a =
[[ 12 -37   0   3 -16  -3 -22 -10   6 -24]
 [  8 -26   8  17   0  -4   0  -5  17   0]
 [-14  23 -29   2  -8 -36  17 -26   0  13]
 [ 12 -47  10  13 -19   0 -27 -22   9 -26]
 [  0   0 -14   0   0 -12   0 -34   0  21]
 [  0  11  29 -47  44   0   0  61  -7   0]
 [ -1  -4   0 -35 -22 -14  10  21  -5   0]
 [ 13   0   0 -14 -12   0   0  10   6 -35]
 [  8   0  14  -1   0   2 -14   2   0 -21]
 [ -9  32  -4  10   0   0   5  19  11  42]
 [ 20   0  32  -9 -13  18 -25  17  16 -39]
 [-11  13 -19 -15  16   0  24 -18 -29 -13]
 [-16  35 -28  -9  22   0  32 -13 -25   0]]
Rows and columns are counted from 1.
(1, 1) => 12
(7, 8) => 21
(1, 9) => 6
(10, 1) => -9
(8, 7) => 0
(7, 4) => -35
(2, 9) => 17
(10, 3) => -4
(5, 3) => -14
(11, 3) => 32
(7, 2) => -4
(9, 4) => -1
(2, 4) => 17
(4, 8) => -22
(13, 9) => -25
(7, 9) => -5
(2, 10) => 0
(5, 1) => 0
(5, 8) => -34
(4, 4) => 13
(7, 3) => 0
(6, 9) => -7
(11, 8) => 17
(3, 1) => -14
(13, 5) => 22
(13, 3) => -28
(5, 5) => 0
(13, 7) => 32
(1, 3) => 0
(2, 8) => -5
(9, 1) => 8
(2, 2) => -26
(9, 10) => -21
(12, 4) => -15
(1, 10) => -24
(10, 10) => 42

m = ((-12.247, -3.434, 15.114, -14.767, -7.182, -0.601, -27.720, -12.940, -9.670, -8.474, -3.572, -18.179), (-12.247, -3.434, 15.114, -14.767, -7.182, -0.601, -27.720, -12.940, -9.670, -8.474, -3.572, -18.179), (-12.867, -10.182, 15.114, -18.478, -9.788, -0.249, -8.454, -12.940, -4.968, -12.447, -10.200, -18.179), (-12.247, -8.851, 9.190, -14.767, -24.331, -0.601, -20.049, -7.052, -8.292, -17.341, -12.499, -18.179), (-10.342, -3.434, 15.114, -12.874, -7.182, -0.601, -28.857, -12.940, -9.670, -8.474, -3.572, -18.179), (-15.009, -5.125, 15.114, -21.355, -7.182, 1.280, -13.819, -12.940, -8.806, -8.474, -3.572, -16.339))
Indices start at 1.
(1, 1) => -12.247
(5, 6) => -0.601
(5, 10) => -8.474
(2, 3) => 15.114
(1, 10) => -8.474
(6, 9) => -8.806
(1, 9) => -9.670
(6, 8) => -12.940
(1, 8) => -12.940
(2, 12) => -18.179
(6, 12) => -16.339
(6, 2) => -5.125
(4, 11) => -12.499
(2, 6) => -0.601
(6, 6) => 1.280
(3, 6) => -0.249
(6, 10) => -8.474
(3, 12) => -18.179
(4, 12) => -18.179
(4, 6) => -0.601
(1, 4) => -14.767
(5, 1) => -10.342
(5, 7) => -28.857
(4, 7) => -20.049
(4, 1) => -12.247
(2, 7) => -27.720
(5, 4) => -12.874
(6, 11) => -3.572
(2, 4) => -14.767
(2, 11) => -3.572
(4, 4) => -14.767

arr =
 -9   -7  -44   10
-34  -14  -10  -45
 -7   -8   30  -27
  5   -9    7    1
 -3   20   17    9
  7  -20  -24    9
  8  -16   18   -7
 -8  -27    0  -28
-24   14  -26    0
Indices start at 1.
(1, 1) -> -9
(1, 2) -> -7
(6, 1) -> 7
(8, 3) -> 0
(8, 1) -> -8
(2, 4) -> -45
(7, 1) -> 8
(6, 3) -> -24
(6, 4) -> 9
(2, 1) -> -34
(4, 1) -> 5
(5, 2) -> 20
(9, 3) -> -26
(7, 3) -> 18

A =
-0.077  -0.049  -0.038   0.049  -0.025   0.071  -0.016  -0.025  -0.088  -0.038   0.187  -0.017
 0.021  -0.026   0.039  -0.015  -0.105  -0.066  -0.035   0.035  -0.029  -0.032   0.017  -0.035
-0.072  -0.017   0.002  -0.005   0.033  -0.028  -0.020   0.009  -0.019   0.003  -0.142  -0.010
 0.010   0.004  -0.065  -0.008   0.034  -0.093  -0.025   0.017  -0.029  -0.093  -0.038  -0.026
-0.014  -0.009  -0.047   0.014  -0.068  -0.002  -0.015  -0.040  -0.042   0.132  -0.051  -0.051
-0.026   0.021  -0.001  -0.032   0.051  -0.038   0.005  -0.005   0.049   0.176  -0.081   0.022
 0.053   0.038  -0.054   0.008  -0.030   0.075  -0.009  -0.010   0.014   0.023   0.197   0.039
-0.096  -0.037  -0.022   0.016   0.019   0.012   0.006  -0.047  -0.017  -0.009  -0.268  -0.036
 0.024  -0.026  -0.044   0.010  -0.047   0.001  -0.017  -0.012   0.045  -0.112  -0.018  -0.073
-0.040  -0.031   0.021  -0.028   0.067  -0.003  -0.030   0.008  -0.039  -0.006   0.171  -0.031
 0.073   0.050   0.011   0.033   0.023  -0.021  -0.030  -0.053   0.018  -0.185   0.023  -0.001
-0.066  -0.036  -0.041   0.032  -0.069  -0.010   0.000   0.025   0.163  -0.084  -0.099   0.010
-0.012   0.014  -0.081  -0.027  -0.005   0.052  -0.038  -0.049  -0.003  -0.047  -0.033   0.020
-0.077   0.002  -0.001  -0.056  -0.059   0.036   0.026   0.000  -0.073   0.015   0.171   0.040
Indices start at 1.
row 1 col 1	-0.077
row 14 col 6	0.036
row 12 col 10	-0.084
row 11 col 4	0.033
row 9 col 6	0.001
row 3 col 11	-0.142
row 9 col 10	-0.112
row 5 col 4	0.014
row 11 col 9	0.018
row 9 col 3	-0.044
row 5 col 1	-0.014
row 14 col 3	-0.001
row 9 col 4	0.010
row 13 col 9	-0.003
row 10 col 1	-0.040
row 5 col 12	-0.051
row 7 col 4	0.008
row 4 col 10	-0.093
row 6 col 2	0.021
row 10 col 10	-0.006
row 1 col 11	0.187
row 12 col 4	0.032
row 11 col 8	-0.053
row 11 col 3	0.011
row 8 col 7	0.006
row 6 col 7	0.005
row 8 col 3	-0.022
row 3 col 8	0.009
row 7 col 9	0.014
row 11 col 12	-0.001
row 3 col 2	-0.017
row 2 col 3	0.039
row 3 col 7	-0.020
row 1 col 10	-0.038
row 2 col 12	-0.035
row 11 col 2	0.050

X =
-274	-189	246	-214	199	393	241	383	501	240	460
366	36	125	-90	-256	136	138	-314	198	290	112
-233	-437	381	-413	183	-104	606	249	433	290	213
118	-99	112	-438	248	44	518	169	433	189	373
-130	-234	260	-463	557	25	708	357	568	164	445
139	126	-171	233	378	136	197	-610	-541	-265	156
56	-9	4	308	216	44	328	-368	-340	-341	25
-109	-77	44	-438	183	264	357	35	299	290	199
-88	-437	273	-264	460	412	241	-127	400	189	112
56	-54	98	-289	264	209	357	-153	501	290	474
-68	-280	85	-164	199	7	299	169	501	316	460
304	307	58	233	329	80	182	-314	-407	-391	11
98	-280	341	-40	362	283	357	8	601	164	445
366	-122	58	84	443	504	255	-127	64	316	199
-398	532	-104	333	394	-269	168	-529	-104	-417	228
304	-77	192	-115	346	412	211	-46	-37	391	271
Indices start at 1.
(1, 1) => -274
(2, 1) => 366
(3, 4) => -413
(16, 5) => 346
(6, 11) => 156
(14, 7) => 255
(6, 2) => 126
(7, 9) => -340
(15, 10) => -417
(11, 9) => 501
(13, 11) => 445
(3, 6) => -104
(14, 8) => -127
(7, 8) => -368
(3, 5) => 183
(5, 8) => 357
(14, 5) => 443
(12, 1) => 304
(9, 7) => 241
(5, 11) => 445
(7, 7) => 328
(16, 7) => 211
(15, 1) => -398
(13, 9) => 601
(8, 10) => 290
(12, 2) => 307
(5, 10) => 164
(1, 5) => 199
(8, 7) => 357
(5, 5) => 557
(12, 9) => -407
(4, 11) => 373
(6, 7) => 197
(15, 5) => 394

W =
[[-65  26 -30   6]
 [ 13   2  11 -10]
 [-55 -39 -73 -50]
 [-11   2  12  -3]]
Indices start at 1.
row 1 col 1 -> -65
row 4 col 1 -> -11
row 3 col 1 -> -55
row 2 col 4 -> -10
row 4 col 4 -> -3
row 4 col 3 -> 12
row 4 col 2 -> 2
row 2 col 2 -> 2
row 2 col 1 -> 13

x =
-21.835	-80.727	-114.730	-33.097	-148.675	-155.184	146.732	8.628	-0.117	-133.046	100.762	66.433
-93.465	187.241	149.804	-49.958	92.158	-101.899	-8.394	-82.290	63.559	108.015	-18.551	-49.006
-172.877	135.287	-12.799	-73.891	-51.637	-121.501	85.793	-148.216	-34.702	-200.120	90.702	-36.017
60.545	9.917	-102.859	-182.112	-111.329	-150.250	35.002	-101.377	-151.903	-142.624	15.285	-24.236
102.589	-29.137	-38.999	-153.870	1.267	-86.189	-92.870	125.931	-137.779	-7.079	-48.946	-101.956
Indices start at 1.
(1, 1): -21.835
(4, 5): -111.329
(4, 3): -102.859
(2, 4): -49.958
(3, 10): -200.120
(5, 9): -137.779
(2, 5): 92.158
(3, 8): -148.216
(1, 3): -114.730
(3, 5): -51.637
(2, 9): 63.559
(4, 9): -151.903
(5, 2): -29.137
(4, 6): -150.250
(5, 4): -153.870
(4, 10): -142.624
(5, 5): 1.267
(5, 3): -38.999
(4, 1): 60.545
(5, 1): 102.589
(1, 5): -148.675
(4, 8): -101.377
(3, 1): -172.877
(5, 11): -48.946
(1, 7): 146.732
(3, 12): -36.017
(2, 2): 187.241
(1, 6): -155.184
(2, 10): 108.015
(3, 7): 85.793
